In the rows, zero is written as 128.
One turn moves each row of this set onto another row. After a few examples, where does it send each row asked below?
bebi: [132 101 127 151  98 124 128 139 167 101 119 134]
tef: [107  76 117 148 125 124 121 112 121 106 133 148]
zito: [ 85 135 112 125 124 146 138 100 122 143 104 109]
Nomo: [124 146 130 156 117 139 113 107 136 158  95 112]
gir: [111 129  93 145 155 130 103 108  92 122 127 126]
furap: [109 125  91 112 117 120  99  98 113 127 132 113]
nek: [130 146  96 160 149 133 107 157 127 120 100 113]
Zake: [168 114 112 100 138 127 126 120 147 137  98 133]
Dalat: [106 106 118 145 129  85 149 134 148 141 107 119]
Masu: [162 141 114 130 134 150 140 101  99 119 139 114]
roz: [124 140 107 144 152 105 115 167 143 128 127 143]
gad: [ 89  97 113 106 132 122 156 123 131 128  99 128]
lupob: [136  84 111 133 112 123 152 125 134  94 134 149]
remom: [162  94 119 151 149 147 116 143 145 143 133 134]
kom: [128 120 119 132 120  93 114 162 107 142 140 130]
zono: [136 137 105 151 111 125 107 108 156 144 161 117]
Rar: [101 154 107 132 130 109 133 153 130 121  97 114]
rafup: [152 114 145 137 121 140 116 138 164 122 135 154]
rumat: [143 106 122 123 140 126 134  82 107 118 155 116]
Nom: [145 155 131 131 124 145 147 105 153 129 124  93]
kabe: [169 142 137 121 124 118 145 128 128 122 137  95]
paluv: [105  79 130 132 131 129 118 131  95 136 115 125]
giti: [142 158 143 141 132 124 131 124 137 145 154 112]
noba: [102 133  89 172 132 127 125 132 108 112 118 130]
muma: [125 109 115  94 137 161 143  99 132 133 100 122]
vage: [137  97 135 128 124 143 145 147 159 111  92 138]
bugis: [128  87 101 132 156 145 134  91 141 129 138 106]

Dalat goes to Nomo
gad goes to zito
bebi goes to nek
Where do these go?
gir goes to rumat
lupob goes to noba
kom goes to zono
paluv goes to furap
rafup goes to roz
Rar goes to Nom

